(in the rows, 128 means zero)
Each path is a new rotation, seen through one point. The rows after it are directions, each followed by how far the rotation turns it, in deg/step (0 if it stays put).
Each turn is a multiple of 5 degrees from 10 to 175, or 0.
Each row of a path follows its step; steps can be skipped.

step 1: [141 111 130 131 124 125 123 126 140 136 136 127 138 115 131 118 129 123
 129 121 129 137 133 140 137 131 122 128 137 131 144 151 134 109 125 132
 120 133 118 127 109 113 127]
step 2: [148 119 135 131 126 143 111 132 128 139 138 118 143 128 127 129 132 121
 117 113 125 138 126 133 134 126 117 129 144 125 120 145 132 117 131 137
 123 139 119 132 120 115 129]
step 8: [138 133 132 138 128 116 122 115 113 125 137 118 133 125 138 122 129 126
 122 135 117 116 143 123 153 126 123 127 117 136 138 138 114 126 133 137
 125 139 130 120 127 118 141]
step 12: [145 137 136 129 130 132 138 134 125 124 135 120 119 134 137 128 136 123
 118 125 130 133 123 121 162 127 128 127 120 137 130 130 124 122 149 129
 139 137 130 126 117 120 144]
step 25: [145 135 128 138 123 112 111 129 107 125 127 124 136 128 137 127 127 132
 131 139 131 120 133 123 147 135 131 141 119 132 125 143 127 124 134 123
 117 135 124 131 120 117 146]
step 27: [139 122 130 128 142 122 115 135 121 139 144 125 134 120 144 125 126 122
 120 128 108 132 123 142 141 124 132 131 117 127 145 128 114 123 137 120
 117 131 115 122 134 114 126]
step 31: [148 131 125 128 126 126 137 139 129 120 137 115 129 134 131 119 123 112
 124 124 125 140 116 143 154 117 129 122 131 124 131 130 122 130 130 122
 121 128 108 127 126 112 120]
step 36: [137 117 133 130 119 136 122 120 121 139 138 129 133 134 141 119 138 121
 130 121 125 143 124 152 140 141 113 123 135 135 140 136 132 106 136 125
 126 125 128 132 131 119 127]
step 39: [148 128 146 125 125 126 130 128 129 132 136 111 139 129 131 116 133 125
 123 134 125 132 123 136 136 130 110 125 133 128 118 135 143 110 114 131
 124 132 109 133 124 113 137]
Speeds:
[127 126 130 128 126 126 128 124 128 123 128 131 128 128 132 130 125 126
 128 127 124 126 124 132 128 125 127 123 130 130 133 124 126 127 128 126
 126 124 130 127 127 126 126] | 80
[126 129 130 127 127 122 134 126 126 124 130 126 134 126 127 125 127 124
 131 126 132 126 132 129 127 125 128 129 129 125 126 131 127 130 127 130
 128 129 125 130 128 129 128] | 45
[126 129 128 134 126 131 127 129 125 128 131 129 129 129 130 132 134 131
 129 125 132 122 131 130 131 127 130 129 129 132 126 125 128 130 130 130
 130 126 131 129 128 128 129] | 85
[126 132 130 129 128 127 126 130 130 128 132 130 130 134 124 128 126 130
 120 129 127 128 130 132 124 125 128 130 128 125 127 124 129 128 130 129
 125 128 124 128 127 126 128] | 90
[127 129 130 132 126 129 132 130 130 129 126 132 128 125 125 127 128 127
 129 132 127 124 127 127 131 128 128 127 123 129 127 126 130 128 123 130
 124 127 126 123 123 126 130] | 85
[132 129 130 129 124 126 125 131 126 129 128 128 130 124 133 126 125 128
 124 131 126 125 129 126 128 128 129 130 128 127 129 125 127 131 127 124
 133 130 127 125 129 134 128] | 20
[120 127 130 123 129 129 129 132 125 126 127 128 127 129 130 127 124 129
 124 126 130 127 126 127 128 129 129 130 126 129 130 129 126 129 125 129
 131 131 132 128 126 125 134] | 10

step 8: [129 125 115 120 128 134 134 134 117 129 113 133 133 124 131 124 126 128
 110 108 138 144 126 136 119 132 128 128 127 117 126 132 125 131 133 136
 137 133 115 119 132 136 140]
step 16: [110 131 121 122 136 120 137 126 146 133 133 134 135 137 122 118 118 130
 121 139 142 122 133 128 112 130 128 136 125 140 133 122 123 124 124 141
 130 133 123 128 123 136 121]
step 18: [132 121 130 133 125 129 135 142 135 118 132 131 142 139 126 139 139 116
 120 123 126 125 125 128 130 129 128 129 140 139 136 130 130 130 150 116
 130 137 125 113 136 120 116]
step 22: [113 128 141 147 130 110 143 122 137 137 125 128 129 121 134 126 129 129
 133 121 140 127 143 124 120 133 123 129 127 128 125 120 131 135 135 130
 142 139 124 135 130 123 135]
step 28: [118 126 139 120 125 115 132 131 142 141 110 137 129 131 125 119 118 118
 119 130 136 124 132 129 129 137 125 121 125 146 126 134 139 125 119 120
 138 125 124 125 138 135 134]
step 31: [125 111 142 137 141 124 116 132 129 129 130 112 133 132 128 130 127 124
 116 132 130 126 144 139 119 134 123 137 137 139 133 119 127 126 132 128
 131 141 121 137 133 115 135]
step 33: [124 129 119 125 139 137 128 134 134 140 128 139 137 145 133 126 137 120
 121 123 131 145 120 129 128 136 132 134 126 127 115 141 127 129 135 132
 137 142 133 132 138 145 131]
step 35: [118 131 129 123 128 112 143 142 133 130 117 124 142 116 131 142 141 116
 123 130 135 124 133 121 139 125 131 126 128 131 118 119 115 133 126 132
 124 126 131 117 115 126 134]
step 38: [127 128 123 159 130 120 127 132 132 149 123 127 123 129 127 132 135 130
 118 126 146 135 116 125 129 125 136 122 131 127 121 121 131 119 135 134
 130 134 122 129 125 121 124]
Speeds:
[126 128 126 129 123 129 129 136 130 130 128 126 129 129 128 129 126 131
 127 125 125 128 129 129 131 127 126 128 132 126 129 130 129 129 126 133
 129 125 132 134 132 129 129] | 55
[132 132 128 128 130 132 126 131 127 130 126 125 126 130 123 126 130 130
 128 126 125 129 129 128 126 135 129 127 133 127 128 125 126 124 130 127
 130 127 124 128 125 126 129] | 60
[129 133 125 132 131 131 129 130 130 127 124 131 131 128 131 125 126 127
 130 133 126 123 128 130 128 128 131 128 127 125 127 126 126 127 130 127
 130 131 131 129 131 129 124] | 125
[131 130 124 129 125 129 127 126 125 125 128 127 128 130 129 134 132 129
 127 127 131 130 129 131 129 128 134 122 128 130 125 130 125 129 126 131
 129 128 130 124 130 127 126] | 120
[130 127 127 131 135 123 131 127 129 129 132 126 125 130 127 125 129 131
 129 124 129 126 127 129 131 127 132 129 130 129 130 129 126 133 131 128
 124 129 125 129 132 128 127] | 160

step 2: [122 138 140 132 134 128 131 129 125 129 120 112 133 127 133 116 123 132
 125 129 133 117 131 140 135 127 144 115 133 126 115 134 135 117 139 117
 138 127 122 132 133 130 139]
step 10: [126 135 126 129 116 123 146 136 114 125 129 131 125 126 133 119 138 135
 135 117 115 136 121 122 125 133 124 116 132 133 125 137 134 134 123 128
 123 134 114 117 117 130 121]
step 15: [134 135 135 138 122 145 124 141 134 118 118 126 134 115 141 122 130 131
 129 125 124 125 128 136 114 136 139 123 135 128 119 129 135 133 126 126
 132 140 137 119 132 127 143]
step 17: [130 132 132 126 115 121 132 127 131 126 125 127 122 116 129 103 128 138
 140 143 127 127 125 131 119 124 127 109 131 121 131 122 129 137 142 133
 123 134 121 128 128 124 127]
step 22: [137 126 120 150 125 141 130 128 120 135 136 122 127 124 129 120 136 142
 132 125 144 130 122 135 116 135 130 134 121 136 135 127 139 137 128 123
 121 127 124 119 129 124 136]
step 27: [126 127 105 129 137 131 135 122 129 119 124 115 119 118 140 126 133 133
 132 121 131 118 141 134 129 127 125 114 129 124 113 132 122 135 127 121
 122 136 117 130 128 127 133]
step 34: [129 138 122 129 133 135 133 119 122 138 121 128 140 122 134 120 119 135
 120 131 148 123 135 123 134 116 132 110 123 131 124 143 134 133 140 125
 129 125 120 125 130 133 128]
step 35: [119 143 126 124 122 126 140 131 112 142 138 127 137 128 118 116 133 138
 131 132 134 125 125 148 126 129 135 123 126 136 135 123 124 128 134 117
 133 122 128 115 124 126 128]
step 43: [127 132 115 128 129 130 131 124 123 111 115 119 133 119 144 122 127 136
 129 121 125 111 134 125 126 120 132 116 137 127 125 142 120 128 126 122
 131 146 122 125 129 134 126]
Speeds:
[126 130 125 127 130 127 126 130 132 123 134 129 130 129 131 126 124 129
 127 126 129 127 130 125 126 121 130 131 129 128 126 124 134 129 129 126
 131 128 127 127 127 127 128] | 115
[128 132 130 123 129 128 128 130 126 128 127 129 127 127 128 128 131 128
 127 130 124 130 120 128 128 124 129 129 125 126 129 125 126 135 128 130
 128 128 129 123 124 129 130] | 160
[128 127 128 133 130 128 129 129 128 127 127 126 126 128 122 125 126 128
 123 125 126 131 131 126 128 127 131 125 128 122 132 128 130 127 128 130
 126 125 126 125 126 131 130] | 90
[129 131 128 127 128 130 132 129 129 132 125 134 131 133 129 130 127 126
 122 130 128 129 131 125 128 127 128 129 126 129 126 127 130 127 127 131
 123 132 125 130 128 125 130] | 140
[129 128 125 131 125 126 127 126 128 128 127 125 126 132 127 130 129 127
 128 134 133 126 127 127 128 127 127 127 128 126 125 127 130 131 133 131
 125 124 127 122 130 126 124] | 65
[126 128 132 126 129 126 126 126 133 125 126 126 127 128 131 130 129 129
 128 130 121 122 131 130 125 129 130 127 132 124 128 131 128 129 129 128
 125 129 128 127 131 126 132] | 25
[126 128 124 127 128 128 128 125 131 127 128 127 126 126 125 126 130 130
 131 129 129 129 129 127 129 127 129 128 123 129 132 125 125 128 125 125
 123 126 127 128 128 119 131] | 80
[131 127 126 131 132 126 128 128 132 126 125 130 127 125 130 129 131 129
 121 123 132 125 123 130 130 126 126 126 125 128 127 131 127 130 129 129
 130 125 129 131 128 125 130] | 155
